One turning vector, and how many steps it has turned:
The counts run from 0 to 212.
[-53 -34 -38 -12  30  21 -14  32  -2 -37   5  44  41  20  16  31  19  56
  -4  45 -23 -15 -40 -26  22  -2   1  19 -22  32  -5 -26   7 -16  32   9
  -8  -2  22  16  23   0 -22  20  27   3 -16 -30  29 -32] : 123
[  2   7 -19 -49 -31  10  14  22  11   1 -36  28 -28   3  -6  37 -45  -3
  12 -33   6  15  -9 -21   8  -2 -21  21   1  41  -6   4  37  16   7   1
   3  60  46  33 -12 -17  20  18 -46  30  27 -52 -18  -6] : 1
[-45   3 -31  -4 -39   1 -11  -3  48  16  55  14  14  17  36  41  22 -25
  22 -20  39 -12 -15 -11 -11  -9  28 -17   1  -7  27  25  -6 -16 -65  -1
 -62  12  21 -13  -9   8  17  -3  -8 -23  14  -7   9   5] : 53
[  3  21  -5 -15 -45  14 -30  49  36  15  -8  42   1 -21  44  30 -28  23
  33 -28 -17 -33 -21 -26  -5  36  10  -9   6 -15   3   0   3 -14 -17  33
 -24  17 -11  66   5   0  10  17 -39 -10  70 -24  13 -14] : 74
[ -9 -16  -2  -3 -14  28 -23  -8  35 -23 -50  33  19 -41  27  11 -17   3
  33 -18 -27 -21   8 -56 -12  27 -15   7 -22  31 -10   1  13   0 -15  66
 -37  37  51  34  -9  10 -30  -9 -17 -30  11 -56 -18   2] : 19
[-44 -39 -35 -11  41 -19 -30  13  24 -29   7  48 -10  42  -3  46  19 -34
  12  17  18  -2 -24   6 -13  17 -17 -10 -52  28 -36 -12  40  -8   1 -16
  10 -24  70 -20   0 -19  10   7  24   2 -20 -31  37   7] : 143
[-22  -4   0 -12 -12  -3 -51  -3  12 -25  49   6  -1   5  33  59  16  18
 -20  -1 -10 -39 -41 -49 -11  -1  29 -15 -36  16  -8 -33   5 -37  -8  34
 -27   6  -3 -24  36  21 -24  24  23 -14  13 -43  14 -34] : 32
[-11 -16 -40 -26 -23  -5 -25  15  30  23 -40  32 -19  25  14  15   9 -41
  -1 -21  22   4  -9 -54  13  17 -26  -3 -45  -4  -6  15  -1  17 -22 -10
 -15  -3  62  65  19 -19  26   7  24  19  49  -2 -44  46] : 154
[-13 -12  10 -34 -16 -20 -43  18  44   9 -30  48  55 -17  30  51 -36 -21
  30 -13   4  -3 -20  27  -2 -20 -42  -5   8  11   1  24  30  16 -11   2
   3  16  42  27  22  21   1  12 -23  -1  13 -57 -10 -24] : 56
[  2  -9 -33  -5   1  19   8   4  13  10  20  17 -43  -3  24  49  12  38
   7  -8 -12   5 -18 -74  45  -5   7 -49  -6  23  17 -20 -22  -1 -37  23
 -77  22  -5   5  10 -19   4 -41  30   7  36 -23 -30  -6] : 116
[ -9  30 -51 -34  38   2 -23  32  -6 -10  19  14 -11  67 -11  37   3   8
  20   3  30   5 -15 -37  -3  12 -26  23 -26  -4 -54 -42  17 -24  18 -34
 -16  -3  43  17 -16 -44 -22   8   7  29  -5  -5  28   4] : 4
[-25 -52 -37 -22   2 -20  12 -21  25 -12  40  29 -32   0  26  17  19 -15
   0 -11  10  19 -23 -26 -13  -3  13   3 -44  44 -30  13  23   0  16   9
 -38   9  24 -57 -31 -25 -11 -13  22 -39 -17 -39  -2 -14] : 180
[-18  19  10  -9 -46 -15 -22 -22  29   1  -2  -4 -29  45  -9  57  -6 -14
  18  -6  68  17  -3 -41 -17  11 -21  12  11  18 -41 -23  26   0 -35   3
 -14  36  26  17   5 -18   3  61 -18  12  24  -7   9 -10] : 150
[-44   3 -28   3 -12  14 -33  -3  24  -2  25  40  30  43  -5  33  36 -18
   0 -36 -35 -46  26  -9 -26  16  13  17 -31 -32  14  23   9 -12  -7 -29
 -58  -7  53   6  -7 -18 -20  12   7   9  29  -6   7   8] : 90
[-31  11   1 -11   4  13  14  17  20 -27 -27  38  -2  12   6  44 -24   3
  46 -19  11  21  -6  14   0  20 -28  19  13  47 -18  14  36  -1 -13  25
 -22  24  53  -6 -50 -15  -2  -5 -31  -6   6 -62  28 -46] : 139
[-30  15 -30 -47  -5  -5 -37   7  18   1  56  32 -50  30  -4  45   4   3
 -12 -14 -19 -14 -44 -34   0   1  22  -1 -23   1 -41 -34  24 -29  25 -16
   2  15   7   8  14 -14 -23  27   7  15   1  -5  31  -7] : 87
[-20  -8  -5  29 -47  -6 -28 -23  21 -40  14  21  19   9  17  31  17  19
  -2  20  17 -33   3 -40 -44  33  13  13 -14  23 -18   1   8 -15  21   5
 -19   4  12   1   8  -6 -24  49  -2 -61   3 -41  -6 -24] : 168
[-39 -50 -19 -10  -9  20  -5 -46  22  -1  40  29 -19  -3   3  16  13  31
 -27   7  -9  20 -29 -52  13 -14  22 -18 -25  63 -52 -37  23  13   2  27
  -3  21  34  12   9   8  -9  28  30 -16 -23 -29  19 -12] : 105
[-46  21 -57 -40  23  28 -19  41  20 -40   8  25  26  30  18  19 -23   6
  26  -8  23  35 -12 -10 -13   9  -9  27 -28   7 -32 -32  29 -20  23  -9
 -12   9  63  17   1  13 -33  27  -8  17 -12 -30  26 -15] : 3
[-25   3  14 -10 -37 -32   5 -23  35  21  28  45 -15  36   9  20 -12   9
  15  31  34  12 -49  -8 -20   2 -20  -4  38  15 -30  -9  28  32  16 -18
  -1  14   6  24  -7 -17  27  50 -12   9  30 -41  15 -40] : 204
[-35  -3 -53 -25 -13  16  -8  67  23  -8  18  52   5   4  32 -19  13   8
  17 -11 -42  -8 -10  -9 -17  37   7  20 -30 -10   3  21  -1 -23  30  27
 -28  -2  17  45 -52 -27  13  18   7 -44  23 -19  -4  40] : 82
[-56 -13   4 -14 -38   7  24 -20  23 -40   4  32 -32  12  -9  37  -3  37
  38  -8 -28  -8   3 -15 -14  25  11  27   5  33 -20   1  18 -12  40   6
  -9  46  14 -13 -14  -4 -29  49 -14 -29  -9 -51  44 -40] : 85
[-47 -57   3  32 -56 -27 -12  -9  28   5 -11  24 -13   3  -5  42  32   9
  11 -23   2  -4   6 -20 -35  22  22   4  -6  10   9  35   4  12 -36  11
 -20  -6  22  32 -24 -24  28  16 -12 -42  51 -14  -9  10] : 72
[-14   3   8   0  24 -15  15  15  -3  10 -16  46   3  62 -13  26 -19  38
  -2  17   5  11 -21 -17  14 -18 -48  25  35  26  -8  -2   4  27  20 -16
 -19  13  30  31  -8 -53   5  14   5  25  19 -61 -17 -60] : 121
[-36 -30 -30 -56  14   2  -7  10  13  12  -8  19 -25  43 -18  36  -4  -3
 -22  12  12  29 -46 -27  27 -10 -24   0 -27  37 -45 -24  35 -11   3  -7
  28   5  52   4   8 -16  15  25  17  17 -23 -21  23  -5] : 142
[-52   2  -5   8  -4  12   5  16  -2  34  -3  56  -9  62 -17  31  30  -3
  -4  -8  -1 -39  10 -47  10  24  11   5 -14 -11   8  34   7  -5 -50 -11
 -20   8  57   6 -30 -42  26   0  13  -5  37   2  49  39] : 145
[-42 -10  37 -19 -19 -20 -13 -11   7  32 -12  23 -24  66 -18  41   9  36
  10   1   9   1 -46 -30  10 -15 -36  17  15  23 -25  -3   7  19  -4 -46
  23   7  12  36  28 -24 -16  45   7   9  19 -21  55 -32] : 67
[-72 -23 -32  -6  12  29 -14  15  16 -20 -19  53  -7  11   6  14  29  -1
   4  -3 -39 -22  10 -34  14  17  19  23 -52  19  17  26  11 -11 -10  15
  -5  14  80   3  -7   4   7   0  23 -18   2  -3  51  47] : 7
[-12 -12 -44  -6 -21  28 -16   5  33  10  49  50   5 -19  45  33  25  -5
   6  -3  26 -34 -30 -57  30 -14  23 -35 -33   6  20   9   8 -12 -25  17
 -57  18   9  13  25  22   8 -38   0 -15  24  -2 -13  18] : 190
[-45  22 -31 -55   7  29  -4  38  13  20 -10  23 -20  55 -19  45 -26  18
  -2  -3  36  21 -54 -44  45  -6 -22   9   2   6 -25 -25  12 -27   2   1
  22  33  44  13  25 -15 -15  14   3  35  -9 -15  53  -9] : 141
[-29  24  10  10 -30 -23  10 -38  14  24  74  35 -26  40   6  17  25 -20
 -12  -4  -1   4  -9 -53  -1  -8  19 -20  16  -7   0   4  -3  17 -46 -15
 -51   5  37 -10 -10 -25  22   8  30  39  39 -24   1  10] : 108
[ -1  13  -5 -34   4  -9 -10  18   6  43  31  59  28  41   5   5 -14 -26
 -38   8   3   0 -66   2   8 -26 -13  20  19   4 -22  35  14   2  22 -26
  -3  11  33   4 -30 -56  37  15  12   9   5 -57  -7 -23] : 46
[  6  -3   2  -5 -28   4 -50  -3  -8  26  -4  76   0  34  20  17 -11  23
 -53  18 -24 -50 -26 -69 -15  14  17  14  11  -6 -45  15  13   7  25  -7
  12   9   4  46   6 -28  -1  42   5 -15  35 -29 -17  16] : 166
[-13 -27 -25 -33 -35 -19 -27   4  27 -39   1  17 -13 -19  38  57   4 -32
 -18 -48 -28  -8 -15 -28 -29  -6  13 -19 -33   7  26  29   3 -15  -1   9
 -30  16  35 -19  56   9  -2  14  12   8  24 -45 -58  -7] : 172
[-20   6  -8  -2 -15  -5 -37 -14  20  -9  29  75  75  21  22  10  -1 -17
   1  27  -9 -39 -38  -7 -22  -7 -10   6   1  -6 -23  25  22   2  41 -11
 -16  13  35  11  11  14 -18  32 -12 -10 -24 -49  12 -24] : 185
[-59 -18  -7  38 -17  10  -2  17  12 -18  34  36   6  25  18  52  22  12
   3  -5 -19 -25  -6   0 -12  17  41  10  19  22  53  31   2   0 -52  25
 -53   9  27 -19 -25 -13  35  -8  -3 -15  23 -46  35 -17] : 127
[-38  10 -36 -10  -4  39 -20  30   2  21  23  69 -17  11   9   6   4   2
 -19   4 -30 -19  -6 -58  12  20  26  13 -27  19 -20   3  13  -4   1  25
  -3  14  51  25 -29 -18  24   4 -14  -6  28   1  44  60] : 8
[-31 -28   2  -8 -44 -15   0 -18  42   5  34  21  12 -18  16  17 -10 -25
   3 -32  38  38 -13 -13 -18 -43  10  -2  11  26  -1  27   9  27 -43  13
 -39  29  40  31 -25 -21  32   3 -20  -3  30 -49 -51  -9] : 192
[-33 -10 -26 -43   2   4   2  14  40 -23  20  32  -7 -10  18  54  26 -31
  19 -40 -34  14   3 -33  20 -13 -16 -13 -38   2  19  -6   5  -5  -8   0
 -56  24  57 -13  23  18 -29 -14   8  26  -5 -26 -15  -9] : 98
[-33 -77   5   9 -13   1 -36 -40  14  12  14  14  14  12  -8  55  29  29
 -26   0  10 -23  -2 -34  -2 -53  -6  -5 -30  34 -30  15  14  11 -18 -25
 -24   8  29  -5   4 -16 -26 -15  -2 -30 -10  -3  -3 -18] : 188
[  0  13   1   7   3  34 -37  -6  29   5  12  65  71   0  31  17  -8  15
  -8   7 -34 -48 -21 -25   7   4   1 -11  11  -8 -11 -17  16  13   1   1
 -42   6  41  65  16  19  -8  19 -10  42  29 -41  -8 -30] : 111
[  9  -7 -18 -31  -8  -3 -27   8   4  18 -24  19  18  14 -10  26 -25   6
 -23 -29  -3  -2  -5 -17 -28 -28 -43  36  17   7 -34  40  -6   6  17 -22
 -48  17  44  37 -39 -60 -23   5 -14  -9  15 -52 -56 -23] : 175
[-35 -37  -1   8 -29  -6 -21 -42  11  31  31  26  22  60 -17  36  11  28
 -12  13  47 -41 -14 -58   0 -39 -13   1   7  12 -40  14  -7 -10  -3 -43
 -30  15  19  13   5 -39 -16  23   2 -11  -6   8   5 -30] : 187
